The rows below come in pairs that one turn or mirror swaps. Which row does each named row swap with?
The rows were stretched afterwards, more along some directions than others.
zemo: [-0.05  0.03  1.93  1.04 -2.26  0.16 -1.60  2.21  0.25 -0.17 -0.12  0.10
  0.58  0.28  0.25 -0.62 -0.49]
mut: [-0.44  2.27  0.57 -0.97  0.06  0.02 -0.25 -1.29  0.22  1.16  0.49 -1.61
 -3.32  0.85 -0.02  2.49  0.75]
voba: [-0.04  2.61  2.52 -2.30  0.72  0.83  0.26 -1.54  0.31 -1.11  0.13 -0.04
  0.58  0.66  0.21 -0.35 -0.98]
mib: [-0.84  1.97  2.25  0.45  0.42 -1.48 -0.23  0.23  0.08 -0.97 -0.03  0.47
  0.51  0.94 -0.09  0.23  1.62]
vos: [ 1.74 -1.72 -3.44  1.30 -1.01  0.26  1.45  1.10 -0.20  2.43 -1.22 -0.27
 -3.09 -0.06  0.46  1.99  1.36]
beno: [ 2.25  0.77 -0.81  0.48 -2.56  1.02  1.75  0.91 -0.85  1.11 -0.60  1.23
 -2.30 -0.97 -0.04  0.24  0.30]
vudis: [-0.44  1.06 -1.07 -0.03  0.60 -1.01  0.21 -0.15 -0.09  1.03  2.05 -0.33
 -2.14  0.20  1.50 -0.84  1.39]
boru: [-1.69 -1.54  0.70  0.90  0.35 -0.98 -2.32  1.12 -0.40 -1.93 -2.29 -2.16
  2.06  0.81 -1.05  1.38 -1.60]
ges: [ 1.14 -0.48 -3.16 -0.49 -0.09  0.62 -0.24  0.83 -0.45  0.13 -0.78 -0.69
 -0.73  0.50  0.97  0.07 -0.19]
Zunub: [-0.09  1.17  1.20 -0.86 -0.97  1.66  0.37 -0.09 -0.28 -1.90  0.85  0.03
  0.47 -1.62 -2.37  0.22 -1.59]
noku: [-2.28 -1.12  0.02  0.23  1.27 -0.74 -0.51  0.27 -0.40  0.09 -0.92 -2.66
 -0.02  2.78  1.31  4.38  1.00]
Nukod: [-0.43 -1.13 -1.49  0.37  0.60  0.47 -0.31  1.24  1.42 -0.16 -0.50 -0.41
  1.62  0.13 -1.40 -1.02 -1.20]
Beba: [-2.47  0.22  1.43  0.53  1.42 -0.21  0.50 -1.45 -1.98 -0.95 -1.53 -0.71
  0.31  1.63  0.29  1.63  0.78]
Pesam: [ 0.55  0.78  1.46 -1.06  0.29 -0.64 -0.74 -1.93  1.85 -2.21  2.36  0.78
  0.09  0.98 -1.08 -0.19  0.22]
did: [-1.07 -1.18  1.13  0.43 -0.77  0.16  0.81  1.46 -0.54  0.92  1.72  0.91
  1.10 -1.30 -0.13 -3.04 -0.87]
fotek: [-2.31  1.50  4.29 -0.08  0.63 -1.14 -0.72 -0.87  0.32 -1.85  0.70  0.57
  1.96  0.96 -1.16 -0.91  0.17]
Gogi: [ 0.18  0.87 -0.65  0.10  1.00  0.73  1.00  0.30  0.01 -0.36 -0.16 -1.28
 -1.79  0.32  0.04  2.45  1.22]
miv: [-1.99  0.11  2.65 -0.04 -1.01  0.71 -0.61  0.50 -1.96 -0.89 -1.87 -0.98
  1.12  0.39 -2.42  2.74 -1.02]
sal: [ 0.85 -0.98 -3.03 -0.28  0.58  0.36 -0.05  0.81 -0.77 -0.47  0.27  0.10
  0.58  0.42 -0.95 -0.39  0.99]
Kob: [ 1.34 -0.94 -2.49 -0.23 -1.56  0.86 -0.27  2.13 -1.95 -0.53 -1.21 -0.49
  1.53 -1.48 -0.65  0.92 -0.59]
bodu: [-2.53 -0.54  1.30 -0.03  0.89  0.10  1.12 -1.38 -1.70 -1.20 -1.34 -0.34
  1.68  1.55 -0.55  0.54 -1.63]
Zose: [-0.29  1.00  1.55 -1.01 -0.54  0.30 -1.17  0.13 -0.63 -2.17 -0.13 -0.24
  2.29 -1.01  1.69 -0.63 -1.23]
led: [ 0.41  0.94  0.41 -0.44 -0.79  1.22  0.06 -0.11  0.25  0.92 -0.21 -0.38
 -1.79  2.21 -0.20  1.05  0.00]
Muri: [ 0.69  0.36  1.98 -0.08 -2.04  0.88 -1.71  0.42 -0.12 -1.08  0.92  0.62
 -0.50 -1.05 -1.72  0.84  0.48]
fugud: [ 0.19 -2.53  0.76  2.04 -0.68  0.42 -0.02  1.48 -2.36 -1.68 -3.96 -0.96
  1.14 -0.11 -1.58  3.26  0.28]
Feke: [-0.96 -0.34  0.68 -0.06  0.58 -0.48 -0.59  0.31 -0.65 -1.78 -0.42  0.35
  2.06  0.30 -3.06 -2.42 -1.79]
lep: [ 1.10  0.20 -1.99 -0.35 -1.46 -0.19 -0.33  1.53  1.77  1.06  2.60  0.90
 -1.25 -0.95  0.08 -1.72  0.33]
fupu: [ 0.50  1.05  1.50 -0.90 -1.72  0.38 -0.31  1.21  0.95  0.34  1.52  1.02
  0.23 -1.22 -0.43 -3.17 -1.72]
Rezi: [-0.83 -1.45  2.41  1.77 -0.13 -0.02  0.40 -0.01 -1.89 -1.47 -2.28  0.19
  0.34 -0.16 -0.82  0.53 -0.53]
siku: [-0.21 -1.45 -0.89 -0.62  0.43 -0.06  0.98  1.21  0.45  1.06  0.53 -1.11
  1.11  0.75  0.84  0.14 -1.07]
darem: [-1.27 -2.67  0.95  0.58  0.88  0.50 -0.31 -0.15  0.01 -0.28 -0.79 -1.34
 -0.04  1.96 -0.01  1.94 -0.54]
tor: [-0.03 -2.31 -2.61  1.06 -0.15  1.00  1.30  1.66 -1.36  1.17 -2.50 -0.17
 -0.81  0.09 -1.32 -0.13 -1.06]
zimiv: [-0.81  1.87 -0.30 -2.06  1.89 -0.21  0.31 -2.15  0.42 -1.50 -0.08 -0.08
  0.02  1.76  0.16  0.22 -1.11]
vifut: [ 0.44  1.23 -1.59  0.78 -0.91  1.33  1.20  1.04 -0.33  2.74 -0.11 -0.05
 -3.03 -1.71  0.71  0.47  1.37]
gezu: [-1.41  1.99  2.85 -0.23 -0.13 -0.55  0.03  0.10 -0.71 -1.07 -0.76  0.84
  0.60 -0.90  0.31 -1.37 -1.37]
Bapit: [ 0.67 -3.51 -1.42  1.34 -1.40 -0.42 -0.41  2.14  0.95 -0.45 -1.09  0.29
  1.97 -0.43 -1.82 -0.84 -1.91]
memab: [ 1.01 -2.16 -1.12  0.55 -0.54 -0.56  0.19  1.48  1.40 -1.18 -0.58  0.28
  2.00  1.24 -0.27 -0.94 -1.63]
Sek: [ 0.10 -0.68  1.10 -0.87 -0.58  0.06  0.12 -1.14  1.47 -0.83  2.15 -0.48
  0.13  0.67 -0.14  1.67 -0.15]

memab is swapped with beno
vos is swapped with Bapit
Nukod is swapped with vifut
bodu is swapped with mib
Muri is swapped with darem
zemo is swapped with led

The rows below come in pairs that one turn or mirror swaps. Which row does each named row swap with?
The rows were stretched afterwards, more along some directions than others.
sefe: [ 3.69  0.89 -0.44 -2.02 -2.72 -1.32 -2.35 -0.92 -1.76  0.85 -3.36 -1.50
 -4.34 -0.55  0.82 -0.61 -0.39  1.41  0.93  1.42  1.30 -0.43  0.51]
mipup: [ 2.45  0.16 -0.46  0.56  1.25 -1.72 -1.65 -2.14  1.88  1.35  0.42  2.55
  0.42 -0.01  0.23 -0.41  0.35 -0.83  1.16  1.79 -1.66  0.31 -1.30]
Sigub: [ 3.40  1.39  1.03 -1.72 -0.81 -0.02 -1.35 -0.62 -3.19  1.28 -3.65  0.45
 -5.91  0.76  0.88  0.03 -2.05  2.79  1.43  1.72  1.93 -0.96  1.39]
faf: [ 1.17 -1.07 -0.51 -0.38 -0.64 -1.17 -0.05 -2.45 -0.81  0.63 -2.01  0.01
 -1.13 -0.51 -0.86  0.02  1.40  3.31 -0.84 -2.00 -0.58 -1.07  1.25]
kuzi: [ 0.95 -0.62 -0.26 -0.03 -1.01 -1.63  0.03 -2.74 -0.78  0.50 -1.60  0.13
 -1.03 -0.43 -1.20  0.39  1.08  2.81 -0.17 -2.29 -0.51 -1.36  0.98]
luf: [ 0.89  0.05 -0.99  0.49  1.24  0.91 -0.18 -2.06 -0.08  2.55 -0.82  1.83
 -0.92  0.27  1.75 -0.30 -1.13 -0.54  0.93  2.01 -0.75  1.09 -0.46]
pimoz: [ 0.33 -0.25 -0.75  2.01 -0.20 -1.20 -0.42 -2.82  0.35  2.19 -0.62  0.30
  0.57 -0.12  0.27 -1.13  0.44 -0.73  0.65  1.88 -1.02  0.09  0.06]
baki: [ 2.20 -1.03 -0.45  0.47  0.49 -0.98 -1.89 -1.51 -0.48  3.34 -0.51  1.90
 -0.68  0.65  1.26 -0.88 -0.02  0.01  0.58  2.39 -0.99  1.49 -0.82]
vom: [ 3.96  0.63  0.95 -0.89  0.04 -1.84 -1.81 -2.23 -2.06  1.22 -3.44 -0.42
 -5.19 -0.78 -0.88 -1.15 -1.44  2.96  0.91  1.19  0.96 -0.21 -0.16]
Febu: [ 3.63  1.14  0.27 -2.23 -1.89 -0.67 -2.07 -0.73 -2.43  1.49 -3.87 -0.31
 -4.91  0.53  0.27 -0.61 -1.43  2.88  1.44  1.43  0.80 -0.59 -0.03]
Peb: [ 3.61  0.92  0.00  0.05 -2.02 -1.83 -1.74 -2.03 -1.59  1.85 -4.09  0.19
 -6.47 -0.20  0.42 -2.15 -0.96  2.21 -0.52  2.33  2.28 -0.80  2.11]
bopil: [ 2.74  1.24 -0.24 -0.61 -1.85 -2.12 -2.97 -0.29 -2.34  0.76 -2.61 -0.60
 -4.47  0.27  0.86 -0.21 -1.84  2.60  1.01  0.35  0.77 -0.65 -0.30]
Mipot: [ 0.78 -1.08 -0.70  0.05 -0.59 -1.08 -0.20 -2.96 -1.00  1.06 -1.40  0.78
 -1.02 -0.50 -1.19 -0.44  1.48  3.43 -0.55 -1.57 -0.70 -1.36  1.56]
fined: [ 1.30 -0.08 -1.46  4.45  0.44 -3.21 -0.42 -1.06 -0.31 -1.10 -0.19  3.20
 -0.68 -1.69  0.27  0.78 -0.67  0.95 -1.58  0.28  1.99 -0.71  1.30]
Gimo: [ 4.17 -0.15  1.62 -1.62 -1.65 -2.06 -2.49 -1.51 -1.81  1.22 -2.80 -0.12
 -5.29  0.55 -0.75 -1.04 -1.06  2.84  0.29  1.03  1.03 -0.69  0.51]
Geno: [ 0.96 -0.79 -0.56  0.99  0.17 -1.24 -1.63 -2.26  1.04  2.70  0.51  1.57
 -0.78  0.49  1.70 -1.01 -0.57 -0.10 -0.92  1.44 -1.25  0.95 -1.27]
zafes: [ 3.44  0.59  0.94 -0.92 -2.19 -1.59 -1.91 -0.74 -1.57 -0.08 -4.24 -0.66
 -3.74 -0.74  0.12 -0.84 -0.36  2.42  0.92  2.00  1.75 -1.54  1.19]
peg: [ 1.99  0.51 -2.17  4.65  0.17 -3.15 -0.51 -1.17 -0.37 -1.20 -0.21  3.14
 -0.67 -1.93 -0.02  0.51 -0.53  0.91 -1.35  0.36  1.40 -0.92  1.41]
zuv: [ 3.75 -0.17  1.99 -1.69 -0.45 -2.43 -1.22 -1.43 -1.60  1.26 -3.36 -0.43
 -5.62  0.30  0.73 -1.09 -0.95  2.57  0.23  0.97  1.71 -0.67  1.21]
keri: [ 2.07  0.06 -1.61  4.27  0.30 -3.41 -0.25 -1.33  0.04 -0.87 -1.06  3.35
 -1.11 -1.77  0.12  0.77 -0.87  1.04 -1.30 -0.07  1.97 -0.72  0.68]
Nav: [ 1.32 -0.05 -1.83  4.60  0.24 -3.39 -0.40 -1.22 -0.13 -0.67 -0.65  3.06
 -0.62 -1.67 -0.02  0.72 -0.87  1.49 -1.50 -0.47  1.70 -0.92  1.11]
Ripa: [ 0.80 -0.85 -0.57 -0.06 -0.92  0.14 -1.74 -3.19  0.17  3.60 -0.97  1.70
 -1.38  0.09  1.08 -1.80  0.70  1.19 -0.48  3.02 -1.08  0.16 -0.35]
Laviz: [ 4.19  0.91  1.91 -2.50 -1.81 -0.97 -2.41 -1.36 -1.55  1.87 -3.61  1.03
 -6.16  0.17 -0.04 -1.19 -1.63  2.59  0.49  1.08  1.13  0.40 -1.06]
gapiv: [ 2.09 -0.02 -1.94  4.72  0.64 -2.81 -0.20 -1.62 -0.34 -0.40 -0.77  3.10
 -1.66 -1.71  0.11 -0.18 -0.60  1.23 -1.90  0.96  1.82 -0.55  2.04]
fabim: [ 1.78 -0.12  0.48 -0.03  0.68 -1.25 -2.19 -3.00  0.02  2.96  0.19  2.09
 -0.91  0.12  1.25 -0.09 -0.37  0.62  0.97  2.59 -1.36  0.79 -1.06]
lole: [ 2.11 -0.87 -0.05  0.49  1.07 -1.23 -0.17 -3.05  0.99  3.03 -0.05  1.73
 -0.54  0.30  1.09 -1.22  0.15 -0.59  0.69  1.85 -1.54  0.40 -0.03]
vig: [ 0.90 -0.73 -1.30 -0.23 -0.85  0.33 -0.88 -2.65  1.20  2.69 -1.52  0.85
 -0.50 -0.72  1.79 -1.97  0.91  0.14 -0.31  2.19 -1.70  0.64 -0.20]
Peku: [ 1.71 -0.33  0.46  0.29  0.73 -0.23 -2.03 -2.00  0.77  1.67 -0.20  1.09
 -0.22  0.27  0.94 -0.34 -0.86  1.02  0.73  2.69 -1.83  1.09 -0.79]
Zizo: [ 1.18 -0.80 -0.78  0.45 -0.47 -1.07  0.17 -3.00 -0.49  0.43 -2.24 -0.04
 -0.82 -0.82 -1.27  0.07  1.10  3.72 -0.23 -1.60 -0.71 -1.52  1.72]
neset: [ 1.36 -1.05 -0.64 -0.54 -0.78 -0.78  0.23 -2.84 -0.91  1.11 -1.94  0.43
 -1.77 -0.43 -1.30 -0.30  1.18  3.58 -0.63 -2.17 -0.75 -1.45  1.44]
Vupum: [ 1.30 -1.32 -0.41 -0.50 -0.65 -1.05  0.16 -2.71 -1.04  0.86 -1.74  0.34
 -1.15 -0.35 -1.22  0.23  1.38  3.90 -0.31 -1.81 -1.21 -1.28  1.43]
rar: [ 0.76 -0.94 -0.30  0.66 -0.60 -0.50 -1.51 -2.11  1.09  2.55 -1.22  1.79
  0.49 -0.53  0.96 -0.22 -0.49  0.27  0.67  2.18 -0.56  1.01 -1.47]
Vapo: [ 2.67  0.13  1.18 -1.35 -1.93 -1.13 -2.22 -1.24 -1.83 -0.01 -3.64 -0.59
 -4.93 -0.46 -0.36 -0.55 -1.05  3.01 -0.03  1.24  0.88 -1.40  0.13]
nepuf: [ 1.81  0.20 -1.45  4.03 -0.27 -3.04 -0.28 -1.51 -0.54 -0.53 -1.02  3.60
 -1.29 -2.01 -0.13  0.41 -0.47  1.11 -1.23  0.38  1.95 -0.35  1.06]
Dudek: [ 1.39 -1.00 -0.83 -0.39 -0.44 -0.84  0.42 -2.77 -1.22  0.94 -2.09  0.31
 -1.75 -0.49 -1.07 -0.09  1.14  3.54 -0.36 -1.89 -0.53 -1.10  1.41]
bem: [ 1.44  0.00 -2.29  5.01  0.84 -3.30 -0.25 -1.54 -0.52 -0.93 -0.55  2.78
 -0.73 -2.24 -0.32  0.16 -0.50  1.12 -1.54 -0.16  1.67 -1.02  1.09]
Kod: [ 1.66 -0.16 -1.07  0.27  0.12 -0.27 -1.58 -1.59 -0.04  2.32 -0.44  1.90
 -0.50  0.23  1.57 -0.39 -0.76 -0.06  0.83  3.06 -1.21  1.37 -0.79]
fiken: [ 1.85  0.11 -1.77  0.77 -0.70 -0.47 -1.63 -1.38  0.17  2.27 -0.61  0.45
 -0.31 -0.27  2.39 -0.65  0.22 -0.58  0.35  3.07 -0.40  0.35  0.16]
Guz: [ 1.58 -1.11 -1.16  0.26 -1.22 -1.69 -0.15 -2.63 -1.06  0.77 -1.41 -0.14
 -1.05 -0.68 -0.76  0.60  1.14  3.53 -0.94 -1.88 -0.73 -1.10  1.81]
Kovi: [ 1.39  0.25 -1.90  4.82  0.37 -3.27 -0.49 -1.47 -0.53 -1.15 -0.62  3.12
 -0.96 -2.01 -0.27  0.08 -0.67  1.12 -1.42  0.25  2.18 -0.97  1.36]
Pidum: [ 1.01 -0.10 -2.98  1.37 -2.16 -0.07 -1.62 -1.88 -0.48  2.08 -0.67  1.06
  0.00  0.61  1.19  0.34 -1.02  0.84 -0.52  1.48 -2.41  0.16 -1.32]
boka: [ 3.47 -0.31 -0.67 -0.48 -2.81 -1.09 -2.10 -0.53 -2.80  0.69 -4.10 -0.39
 -4.42  0.51  0.17  0.11 -1.59  3.21 -1.03  1.50  0.99 -0.07  0.09]
Puro: [ 1.82  0.36 -1.77  4.44  0.41 -3.14 -0.46 -1.18 -0.44 -1.01 -0.37  3.47
 -0.65 -1.56  0.43  1.05 -0.76  0.78 -0.78  0.62  1.99 -0.86  1.24]
Bep: [ 1.17 -1.31 -0.54  0.05 -0.88 -1.60 -0.09 -2.56 -1.22  0.85 -1.41  0.67
 -1.12 -0.69 -1.67  0.17  1.14  3.57 -0.54 -2.22 -0.76 -1.02  1.49]
zodud: [ 2.17  0.00 -2.19  4.62 -0.27 -3.79 -0.23 -1.35 -0.31 -0.90 -0.66  2.58
 -0.44 -2.06 -0.13  1.08 -0.69  0.81 -1.44 -0.42  1.82 -0.49  0.93]
vezo: [ 0.79 -1.22 -0.12 -0.38 -0.08  0.67 -1.19 -2.89  1.07  3.33 -1.61  1.40
 -1.16  0.23  1.15 -1.47  0.34  0.87 -0.72  1.95 -1.74 -0.05 -1.14]
lilig: [ 2.78  0.68 -0.03 -0.17 -2.04 -1.68 -2.33 -2.25 -1.37  0.03 -3.68 -0.55
 -4.17 -1.00 -1.06 -1.10 -1.10  2.37  0.71  1.59  1.52 -1.37 -0.16]
simev: [ 1.05 -1.13 -0.25 -0.35 -0.67 -1.59 -0.55 -2.73 -1.22  0.90 -1.41  0.46
 -1.21 -0.41 -0.86  0.29  1.50  3.41 -0.41 -1.79 -0.53 -1.51  1.46]
pamug: [ 3.07  0.38  0.35 -2.32 -3.14 -0.46 -2.34 -1.63 -1.99  1.67 -4.14 -0.48
 -5.38 -0.56 -0.54 -0.95 -1.30  4.28  0.90  0.96  0.63 -0.95  0.52]
kore: [ 3.55  0.35  1.47 -2.42 -0.51 -1.86 -1.92 -0.52 -2.07  0.85 -2.66  0.21
 -5.59  0.25 -0.02 -1.18 -0.09  3.57 -0.19  0.75  0.67 -0.37  0.36]

pimoz is swapped with Peb
Geno is swapped with Gimo
Laviz is swapped with Peku
Kovi is swapped with Mipot
Pidum is swapped with boka
Kod is swapped with Febu
nepuf is swapped with Zizo
neset is swapped with fined
baki is swapped with bopil
vom is swapped with fabim
peg is swapped with faf

